In the data rows, 128 means zero.
Here are some rows, each followed by its group. Groups can overlap.
[ 73 139  91 132  98 102  74  85  84  76 126 151 153  74  81  73  84 180  76 153 123  95 109 148 105  91] QS
[181 142  80 164 106 123 142  74  84 101  76 100 134 155 177  93 159 176  79  73 170 127  90  77 113  99] QS
[134 165 121 141 138 114 160 166 134 165 164 124 134 141 155 115 140 120 163 169 146 155 159 148  80 102] PQ
[ 82 159  87 112 163  81  78 179 163 115 112 142  87  74  75 113 125 114 158 114  85  77  86  82  74 158] BZ
[143 134 119 107  82 131 125 100 125 135  78 163 176  97 168 152 163 101 106  75 154 181  88 161 135 174] BZ
[156 161 107 119 114  98 146 103 147 117 130 155 111 105 106 127 138 172 142  86  81 169 159 121 139  88] PQ
[117 176  75  85 124 175 127  88 180  80 155 161  74  81  76  75  80 108 150 107 124  79  73 126 147 128] BZ
[152 139 170 173 107 137 140 131 109 155  93 163 175 139 179 176 175 108 126 103 159 182 166 105 117 150] QL
[101 117 108  76 134 147  95 120 148  94 122 153  95  93 130  98 102 129 122 115  90 102  96 128 121 176] JB
[163 151  75  80  91  83 101 111 117 100  80 129  96 142 114  81  80  78 124 148 129  78 178 149  95  81] QS
[169 144 175 174 109 179 108 111 123 124 107 147 180 180 120 180 174  94 111 152 140 145 147 134 181 135] QL
[178 135 172 142  90 168 107 124  94 117 106 121 182 181 109 175 107  75 101 113 164 174 170  94 182 149] PH
[116 131 132 155 177 112 173 150 169 161 168  85 173 129 134 156 117 123 169 178 101 138 111 168  92 115] NM
[133 137 154 152 166 117 168 164 164 176 177  85 167 165 122 161 126 144 168 170 109 149 122 168 110 110] PQ
[ 90 111 150  75 136 176 116 118 112 103 123 179  94  89 144  96  99 111 129 127 112 124  77 109  88 155] JB
[ 78  93  94  95 108 111 158  75  74  78 122 159  82  76  80 133  93 171  74 183 167  93 177 111 105  80] QS
[126 112 101 117 148 162 147 151  92 130 105 105 143 169 104 126 178  80 103 177 180 130 107 109 165 161] QL
[137  96 167 147  85 174 112 169  83 141  83 171 124 119 104 117  95  95  95 114 172 173 172 100 169 173] PH
[175  96  82  89  77  74  96  77  74 106 132  85  89 117  74  76  75 181  75 162  73  75  77 102 173 101] QS
[145  95 101 117  96 141  87 105 103 136 138 148 121 115  90 104 132 152  87 101 113 136 140  83 177 138] PH
[162 174 116 127 178  77  82  75 131 104 174 157 126  95  74  97 155 105 152  85 113  90  74  79 179  83] QS
[104  91 126 163 183  92 170 155 171 146 148  80 155 109  90 164  86 147 181 139  77 101 126 179 106 120] NM
[100  81 113 168 183  94 181 150 181 150 145  82 155 174 130 122  91 153 173 176 114 101 130 183 134 143] NM
[ 76 140 100  78 126 165  91 113 124 100  87 151  92  80 128  85 170  81 103 126 130  88  92  85  83 176] BZ
[137 156  83  83 139 166 121  94  94 108 179  80 113  99  88 111  83 132  74 117 111  82 162  83 150  85] QS
[ 94  89 134 142 182  82 176 152 178 172 160  87 170 162  98 154 109 105 179 168  96 117 131 173 130 128] NM
[ 88  93 142 147 176  84 178 169 176 166 142  86 161 147 107 142  86 104 183 145  92 119 133 178 134 123] NM
[ 93 128 156 150 159 106 172 145 179 174 171  83 145 164 142 168 112 127 168 173 104 145 119 171  85 115] NM
[169 130  79  94 152 130 132  80 118  77 121 183  74  89 152  74 179 103  79  82  87  83  80  88 108  84] QS
[149 126 103  89 153 158 124 128 137  98 121 154  96  87 102  80 105 111 127 139 101 109  82 111  77 170] JB
[155 125 103 103 110 124 161  95  98 110 101 141 103 123  84 101 141 169 139 182 119  85  84  81 143  75] QS
[134  86 119  73 142 172 145  94  97  81 143 175  83 108  81  97  85 136  97 160  80  80  89 152 152 183] BZ
[109 169  78 104  97 141 128  99 111 110  80  84 114 130 156 113  98 164 105 132 140  90 180 103 165  79] QS
[177 112  90  92  97 142  82  76 116 103 147 103  88 109 173 103 148  91 107 134 103  85 178 168  93 165] BZ
[180 165  93 178  82 171 123  87 100 176 130  93 127 109 176 147 180 143 119 115 160 163 173 133 159 159] BZ
[ 95 131 162 175 100 100  75 104  80 160  99 148 101 114 141 173 167 119 114 113 161 179 164 113 144 122] PH
[101 149 182 153 149 144 143 174  89 182 162 142 132 111 176 158 181 153 139  83 183 161 168 110 160 122] BZ
[158 135 168 135 128 139  88 152  93 163 114  99 177 137 150 107 160 121 102 182 175 175 126 161 116 134] PH
[ 76 116  92  96  79  93 126  78  76 102 142 124 106  76  73 102 162 169 120 132  75  74 160  76 117  89] QS
[142 181 161 176 166 179 120 176  83 182 111 122 110  96 178 177 166 161 125 172 155 161 156 125 170 161] JB
[ 81 181 100 158 147  74  88  92 170 109  92 146 115 182  85 108 158 168 130  87 137 108 128 106 134 112] QS
[108 117 106  88 162 166 114 147 133  93 122 182 119 101 135  96  98  78 127 110  88 147  96 110  81 179] QL
[105  98 143 171  92 145  84 115 127 126  75 148 152 108  96 157 176  79  88 130 133 100  81  97 131 164] PH
[116 161 145 134 158  91 156 135 166 148 172 108 154 148 158 138 117 136 163 144 126 152 148 165 120 108] PQ
[118 155 149 132 158 108 166 165 172 167 167  94 158 166 137 151 137 117 166 171 123 147 143 165  91 106] PQ
[112 119 123 136  83 178  79  95  91 129 139 133 106 131  84 137 104 166  77 118 173 123 161  75 154 111] PH
[143 132 183 179 133 173 142 133 181 180 105 156 114 116 155 171 158 138 155 146 182 181 154 140 148 145] JB
[108  81 122 166 175  95 177 151 160 170 158  89 156 134 112 173  90 114 170 155  89 132 108 182 158 126] NM
[119 183 101 108 102  89  99 100  92 122 137 112 168 156  89 131 161 170 137 126 143 145 161  88 161  86] QS
[121  87 117 162 179  83 173 134 173 178 137  77 181 174 113 165 104 143 177 161  90  97 119 181 135 138] NM
[155 133  73  87 132 108 155  73  85  83 124  80  98 179  79  87  77 114 130  76  73 115 132 117 124  74] QS
[110  87 129 160 171  79 180 156 182 139 150  91 160 138 103 148 114 137 176 146  84 113 143 181 144 137] NM
[137 172 108 161  76 143 132 126 144 117 113 123 106 158 122 134 157 166  90 129 138 125 146  83 178 116] PH
[163 174 171 165 103 136 146 119 121 150 127 144 146 111 181 164 167 162 148 135 181 143 149 148 145 172] JB
[ 73 124  78 119  81  78 164  93 160 105  98  90  76 100 129 114 108 100 122  74 163  76  79  98 137 147] BZ
[178 173 135 122 102 118 161 116  95 126 147 134 144 104 168 153 179 174 101 116 161 102 143 100  77  83] PQ
[113 121 157 133 164 113 164 140 175 176 173  76 172 153 126 146 113 116 176 165 102 150 110 167  96 127] NM
[107 103 127  90  79 104 137  83  82  73  98 172  91  79 126  82  89 171  99  79 122  82  83 138 145  88] QS
[ 92 108 121  82 146 153 113 109 141  91 113 170 115  82 120  96  95  91 115  99  75 134  97 129  86 171] QL
[ 78 100 123  85 162 143 118 112 161  91 136 177  90  90 142  80 101 102 124 140  82 126 112 102  86 164] JB
[122 114 104  76 151 170 100 136 158  90 103 169  97 112 163  79  92  84 108 124  87 111  82 113  82 166] JB
[127 122 128  79 155 123 112 120 155  98 100 179 103 100 169  91 113 109 124 129  76 112  93 101  81 169] JB
[146  95 155 154 106 176  98 102 112 119  81 176 137 160  99 111 178  74 151 117 147 162  81  84 162 156] BZ
[158 182 126 102 130 132 152 105 153 123 175 108 119 133  95 141 134  89 114 163 163 131 105 124 117  87] PQ
[ 75 142 132  84 116 182 111  81 153 106  77  74  88 102 109  77 101 113  83  80 149  74  87  98 143 129] BZ
[ 88 110 115  87 129 170 119 162 145  83 129 172  93  94 167  95  90  75 133 106  90 121 101 119 103 174] QL
[ 75  77  93  81  78  73  73  79  75  85  93 134  74 137  75  99  83 182  94 182  94  82  85  75  83  78] QS
[109 122 156 139 169 109 166 138 169 159 174  90 163 150 125 156 107 129 169 175 110 133  90 170 100 116] NM
[170 115 160 113 104 154  89 129  99  95 115 139 116 178  78 100 168  87  98 136 135 176  77 127  93 160] PH
[ 87 100  83  74  98 148 122  95 135 103  87 127 117  86 168  90 108 162 129  75 124  84  78  91 132 181] BZ
[ 97 116 104  85 167 133 109 140 147  98 130 173 102  95 148 101  95  87 111 108  98 140  78 112  78 173] QL
[139 156 137 128 137 121 144 137 137 162 181  95 147 167 137 121 144 106 161 148 133 142 132 160 127 104] PQ
[124 148  77 105  74  90  90  90  91  99  89 138  80 104  86  85  85  83  73  79  75  89  73  73  73  96] QS
[166  94  84  81 135 166  79  93 100  96 104 132  86 102 140  83 119  73  84 116 132  93 165  77  80 154] BZ
[171 136 109 100  87 171  87  93 110  96  88 158  84  84 151  75  79 182 159 102 142  87  94  88 130 130] BZ
[106 129 164 181 137 173  98 125 103 137 133  97 163 122 174 174 145  95 110  95 165 167  74 129 171 113] QL
[147 167 176 174 155 150 141 172 130 172  86 150 152 128 124 135 182 179 139 130 178 168 175 137 179 153] JB
[148  88  96 111  78 142 127  74 150 111 151 127 126 171 182  76 111 131 113 104 101  81  99 142  75  93] QS
[ 87 109 120 146 172  81 175 161 175 164 168  78 165 156  97 162  96 115 171 168  98 117 115 179 125 120] NM
[148 104 105  78 164 165 119  97 136 104 126 149  77 103 124  95 153  82  96 127 122 139  92  91 145 168] BZ
[ 91 124 130  80 181 156 115 126 148  89 139 178 114 100 148  98  94  80 127 128  82 166 122 123  84 156] QL
[109  74  85  82  75 113  96 174  73  78 126 116  81  83 145 103  76 183 136  85  97 106 113  75  78  99] QS
[156 114 165 180 119 167 145 178 114 165 121 100 131 136 180 128 136 140 160  91 175 142 101 160 160 139] BZ
[ 77 147  85  77 122 160 159 181 115  82 182 180  73 181 169 125 124 126  89  95  77 156 182 130  79  87] QS
[ 98  82 172 122  92 127 120 104 101 130 141 144 105 182 130 102  85  93 104  87 126 128 111  95 102 166] PH
[104 178  74 166  76 145  85  86  83  79  82 143 101 114  76  73  74 179  77 118 182  92  74  89 129  93] QS
[128  86 117  93 114 177 133 108 155 101  90 160 116  83 141  78 138 110  96 101  74 114 137 116 138 160] JB
[ 98  94 132 168 166 100 176 129 154 164 153  79 135 143 100 176 100 135 172 178  95 104 140 181 147 148] NM
[176 158  97 160 103  85 148  79 170 116 166 137 121 177  82 129 139 155 102  80 181  91 181  77 180  78] QS
[129 123 130  98  80 183 167  81 129  84 108 152  93 117 116  84  75 177  87  76 155 127 182 137 153  88] QS
Which 4 groups are nearest to each row below, nearest first, going by the average distance to the group's rows?
[114 113  93  84 122 155 121 113 156 101 115 166  93 106 132  78 121  86 121 103  83 100  79 114  88 168] JB QL BZ QS
[108  85 124 152 178 106 181 135 180 148 134 101 164 118  88 153 106 146 173 177 117 117 109 180 164 135] NM PQ JB QL
[ 96 120 147  77 143 167  93 153 135  84 109 176  99  91 161  95 111  87 117 114  80 126  94  96 109 174] QL JB BZ PH
[172 151 173 156 110 157 140 166 115 183 123 175 108  99 180 158 154 140 109 124 163 109 140 135 101 161] JB PQ PH QL
[163 136 122 167 120 181 124 108 107 171 139 119 156 126  85 116 123  88 104 124 171 158 148  87 137 118] PH PQ QL JB
[161  92 163 128  95 160  73 170 101 116 153 158 127 119  98 117 129 166  94  88 165 127 157  99 172 133] PH JB QL BZ
[ 81 111  98  83 132 171  81  82 131  82 113 170  78  95 156  88  87 100 108 138 111  91 165 106  97 136] JB QL BZ QS
[ 82  83 164 125 118 181 137 149  88 119  84 128 126 174  80 122 165 109  90  94 170 161 168 122 173 148] PH QL JB BZ
Which 5 groups are nearest to each row below, nearest first, going by the average distance to the group's rows?
[139 166 145 137 115 113 154 172 139 142 156 115 122 168 134 124 126 149 144 174 136 153 139 145 141 101] PQ NM PH JB QL
[112 134 165 145 165 100 160 159 171 168 166  82 169 169 100 170 108 131 169 172 110 152 115 169  97 110] NM PQ QL JB PH
[144 152 142 154 165  97 166 160 157 161 163 104 142 149 142 149 133  98 166 152 116 160 125 166  80 111] PQ NM QL JB PH
[119  76  90 116 148 146  82  82 118  99  83 174 104  90 171  87 139 165  93 131 103  92 114 131 124 177] JB BZ QL PH QS
[140 135 151 158 116 139 110  87 120 152  84 101 143 168 129 176 162 139 138 181 136 120 174 136 113 180] PH PQ NM JB QL
[138  98 116  93 167 169 111 157 142  87 135 173 105  98 139  83  91  90 133 113  93 148  95 131 110 159] QL JB BZ PH PQ
Group JB spreads out most along one direction. Which 3 other groups' directions of most spread are closest to that one, closest first?
BZ QL QS
Which 3 other groups have their centres nearest to the centre of group QS, nearest first?
BZ PH JB
Which 4 groups are nearest to each row below, nearest first, going by the distance to the group's nearest row?
[ 95 105 102 178  89 149 104 123 113 131 106 109 174 181  87 132 160 175 135  85 166 180 157 143 179 153] PH QS JB QL
[160 168 124 130  87 116 155  91 129 127 172  87 119 118 123 118 153 170 149 150 135 116 113 138  90  82] PQ QS PH NM
Which 3 other groups have their centres nearest to the centre of group PH, nearest first?
QL BZ JB
Group NM spreads out most along one direction. Which 3 other groups' directions of most spread are closest to that one, closest first?
PH BZ QS
Which 5 groups are nearest to each row below, nearest first, going by the distance to the group's nearest row?
[ 99 107  91 113 113 140 138  78 140 111 114 160  83  78 172 110 110  73 122  91 120  73  75 117 126 178] JB BZ QL QS PH
[165 162 138 116 138  84 147 171 177 148 180 125 171 164 135 114 127 143 146 149 139 149 156 146 113 117] PQ NM PH JB QS
[130 172 140 148 113 101 150 169 142 121 152 106 132 127 160 145 147 124 147 112 129 120 169 134 129 118] PQ JB PH BZ NM
[ 93  74  89  91  87 122 122 110 122 107 116 181  87  90 126  93  79 178  78  82 108  73  80 112 129  90] QS BZ JB PH QL
[115  89 143 178 181  88 177 160 182 166 131 115 174 143  96 136  97 151 182 157 114 121 135 175 152 130] NM PQ BZ JB PH
[174 153 169 159 159 153 132 121 119 156 124 128 102 134 170 179 178 104 109 112 171 179 111 133  93 155] QL JB BZ PH PQ
[160 165 158 172 135 109 143 103 134 124 152 131 140 163 157 166 136 167 126 137 134 154 162 132  95 103] PQ JB QL PH NM
[181  79 170 121 116 135  80 179 103 181  76 178 133 171 149 120 183  82 153  91 125 122 154 130  89 137] QL BZ PH PQ JB
[ 74  73  83 135 121  87  92  83  77  82  90 117  76 153 148  84  73 175  92  93  85  90  75  84  78  85] QS BZ PH JB QL
[167  75  78  90 130 152  80  92  91  85 110 157  79  92 103  74  77 178 165  83  78 118  76  87 156  76] BZ QS PH JB PQ
[ 85 108 150 147 182 110 169 158 169 169 157  78 169 147 134 148 104 113 181 171  92 136 113 177 122 116] NM PQ BZ PH JB
Which 3 other groups have their centres nearest to the centre of group JB, nearest first?
QL BZ PH
Which 3 other groups have their centres nearest to the centre of group BZ, nearest first?
JB QL PH
Which 3 other groups have their centres nearest to the centre of group QL, nearest first?
JB BZ PH
